arr =
[[ 0.24 -0.42  0.34  3.11]
 [-6.56  4.97 -1.97  0.72]]
Indices start at 1.
(1, 1)	0.24
(1, 4)	3.11
(2, 2)	4.97
(2, 3)	-1.97
(1, 2)	-0.42

M =
[[-22.0 -27.3 -23.0 -17.7  -2.4   4.8   3.6   3.6   2.3  10.7  21.4  25.0]
 [-21.7 -24.3  -3.2  -5.9  14.4  12.2  -3.7  -3.7  -9.3  -4.7  -6.3 -13.7]
 [ -3.7  -9.4  -9.4  -4.7  -6.3 -14.0 -18.3 -18.3 -17.1 -21.7 -27.4 -18.0]
 [-18.1 -17.0   4.1 -22.1 -27.2 -17.8  -2.4  -2.4   4.9   3.6   2.3  10.3]
 [-14.3 -17.8  17.2 -17.2 -22.1 -27.0 -17.9 -17.9  -2.4   4.9   3.4   2.3]
 [ -6.3 -14.2   2.1 -17.6 -16.6 -21.8 -27.0 -27.0 -18.0  -2.4   4.9   3.3]
 [ -6.0  14.6  -7.0  12.2  -3.7  -9.4  -4.8  -4.8  -6.3 -14.0 -18.2 -17.0]
 [ -2.4   5.1  18.3   3.4   2.3  10.7  22.2  22.2  25.3  11.6  -8.1 -15.1]
 [ -4.7  -6.4   9.3 -13.8 -17.8 -17.2 -22.8 -22.8 -27.2 -17.9  -2.4   5.0]
 [ 11.9  -3.7 -17.0  -9.5  -4.7  -6.3 -14.2 -14.2 -18.0 -16.9 -22.2 -27.0]
 [-16.9 -22.2  29.2 -27.3 -18.0  -2.4   4.8   4.8   3.4   2.4  10.5  22.1]
 [-24.4  -6.0 -27.1  14.4  12.1  -3.7  -9.2  -9.2  -4.7  -6.3 -14.0 -18.0]
 [ -9.3  -4.7 -10.0  -6.2 -14.0 -17.8 -17.2 -17.2 -21.6 -27.3 -17.8  -2.4]
 [-27.3 -18.1   3.6  -2.4   5.0   3.6   2.3   2.3  10.5  22.0  24.9  11.8]
 [-18.0  -2.4  -8.1   4.9   3.4   2.3  10.8  10.8  23.1  24.2  11.7  -8.2]
 [ 14.6  12.2 -18.7  -3.7  -9.5  -4.7  -6.3  -6.3 -13.8 -18.3 -17.3
  -22.6]]
Indices start at 1.
(1, 1): -22.0
(16, 12): -22.6
(14, 8): 2.3
(14, 1): -27.3
(12, 11): -14.0
(16, 11): -17.3
(13, 6): -17.8
(2, 12): -13.7
(5, 2): -17.8
(6, 2): -14.2
(7, 8): -4.8
(15, 6): 2.3
(8, 4): 3.4
(10, 6): -6.3
(5, 7): -17.9
(2, 5): 14.4
(4, 5): -27.2
(14, 2): -18.1
(8, 10): 11.6
(4, 3): 4.1
(5, 6): -27.0
(11, 5): -18.0
(11, 6): -2.4
(12, 3): -27.1
(14, 6): 3.6
(9, 8): -22.8
(4, 4): -22.1
(9, 10): -17.9
(6, 7): -27.0
(6, 11): 4.9
(15, 10): 24.2
(16, 1): 14.6
(13, 5): -14.0
(14, 12): 11.8

data =
4,8,4,8
4,2,6,2
4,8,4,8
Indices start at 1.
row 1 col 1: 4
row 1 col 3: 4
row 3 col 3: 4
row 1 col 2: 8

x =
[[-284.58 -246.02 -256.95 -260.51 -235.99 -236.08 -205.63  -50.46  163.42
  -192.36 -247.48 -280.07 -252.85]
 [-272.31 -256.98 -249.49 -232.26 -225.95 -236.98  -51.93  190.97 -197.81
  -262.17 -255.06 -265.80 -258.95]
 [-107.94  216.54 -158.39 -254.95 -230.12 -241.52 -253.54 -247.31 -228.79
  -253.70 -226.35 -260.43 -240.43]
 [  73.38   91.09 -235.58 -234.75 -251.39 -234.81 -274.43 -250.62 -238.42
  -249.14 -236.72 -257.47 -240.98]
 [-146.90 -254.96 -259.81 -246.17 -278.58 -240.58 -267.84 -247.85 -244.81
  -250.44 -243.89 -151.92  208.39]
 [-247.63 -249.55 -235.39 -248.86 -239.30 -281.25 -271.84 -251.54   44.23
   112.57 -195.37 -237.62 -244.70]
 [-115.88 -248.12 -249.35 -242.92 -218.86 -238.85 -247.22 -250.77 -258.28
  -253.59 -252.66 -125.57  188.86]
 [-260.44 -263.36 -238.27   25.77   93.12 -219.62 -252.53 -253.95 -236.33
  -267.52 -262.05 -249.77 -285.37]]
Indices start at 1.
(1, 1): -284.58
(7, 13): 188.86
(3, 10): -253.70
(5, 3): -259.81
(3, 4): -254.95
(8, 11): -262.05
(7, 2): -248.12
(4, 6): -234.81
(6, 9): 44.23
(5, 2): -254.96
(1, 11): -247.48
(8, 13): -285.37
(7, 9): -258.28
(4, 9): -238.42
(8, 2): -263.36
(4, 2): 91.09
(5, 1): -146.90
(4, 3): -235.58
(5, 13): 208.39
(4, 4): -234.75
(1, 3): -256.95
(7, 7): -247.22
(1, 13): -252.85
(1, 6): -236.08
(5, 12): -151.92
(8, 10): -267.52
(5, 5): -278.58
(5, 11): -243.89
(5, 8): -247.85
(1, 7): -205.63
(5, 4): -246.17
(6, 10): 112.57
(1, 10): -192.36

m =
array([[5688, 4441, 4050, 4020, 2422, 5437, 3896, 6437, 3241, 2375, 3857,
        5673, 3319],
       [3599, 3175, 5021, 3167, 4483, 3195, 3513, 4797, 3748, 4744, 4271,
        3586, 4090],
       [3437, 2466, 5634, 3881, 5224, 3326, 3634, 4850, 3417, 4688, 4240,
        3650, 5605],
       [4457, 3845, 4137, 6477, 4697, 5198, 3957, 4159, 2089, 4753, 2653,
        3831, 5678],
       [6980, 4833, 3908, 5091, 1997, 6850, 4737, 7074, 3470, 2164, 3784,
        7426, 3969],
       [4433, 5227, 3357, 6330, 2914, 4733, 3663, 5520, 2377, 4115, 4434,
        3417, 5755],
       [4510, 4136, 3987, 6533, 4434, 5186, 3949, 4270, 2096, 4651, 2801,
        3764, 5644],
       [4500, 6790, 6087, 4530, 3082, 5023, 5537, 4377, 5381, 3713, 4513,
        3841, 4072],
       [4828, 6985, 5108, 3713, 5635, 4627, 4855, 6439, 7190, 4971, 2955,
        3706, 5129],
       [3377, 3012, 4928, 3167, 4957, 2723, 3600, 4149, 3814, 5635, 4505,
        3384, 4084],
       [4709, 4305, 4182, 3248, 3402, 4273, 3515, 5719, 3568, 3242, 4015,
        4369, 2992],
       [7532, 5077, 4353, 5506, 3156, 7532, 5527, 7160, 4564, 2880, 3680,
        8294, 4747],
       [4969, 6024, 4202, 4839, 2050, 4889, 4505, 8218, 4922, 3246, 8339,
        5299, 6018],
       [4720, 5171, 3523, 6535, 2254, 5475, 3786, 5843, 1974, 3144, 4167,
        3944, 5523],
       [3531, 3033, 5391, 3550, 4639, 3317, 3433, 5524, 3517, 3916, 4772,
        3546, 5242]])
Rows and columns are counted from 1.
(1, 1) => 5688
(1, 5) => 2422
(11, 8) => 5719
(8, 8) => 4377
(15, 7) => 3433
(4, 12) => 3831
(6, 5) => 2914
(8, 2) => 6790
(2, 6) => 3195
(4, 5) => 4697
(6, 3) => 3357
(8, 12) => 3841
(10, 12) => 3384
(4, 8) => 4159
(3, 11) => 4240
(1, 11) => 3857
(5, 8) => 7074
(11, 9) => 3568
(10, 9) => 3814
(15, 1) => 3531
(13, 8) => 8218
(1, 3) => 4050
(15, 9) => 3517
(6, 7) => 3663
(9, 4) => 3713
(6, 2) => 5227
(12, 10) => 2880
(12, 1) => 7532
(15, 3) => 5391
(3, 8) => 4850
(10, 2) => 3012
(13, 13) => 6018
(10, 11) => 4505
(3, 4) => 3881
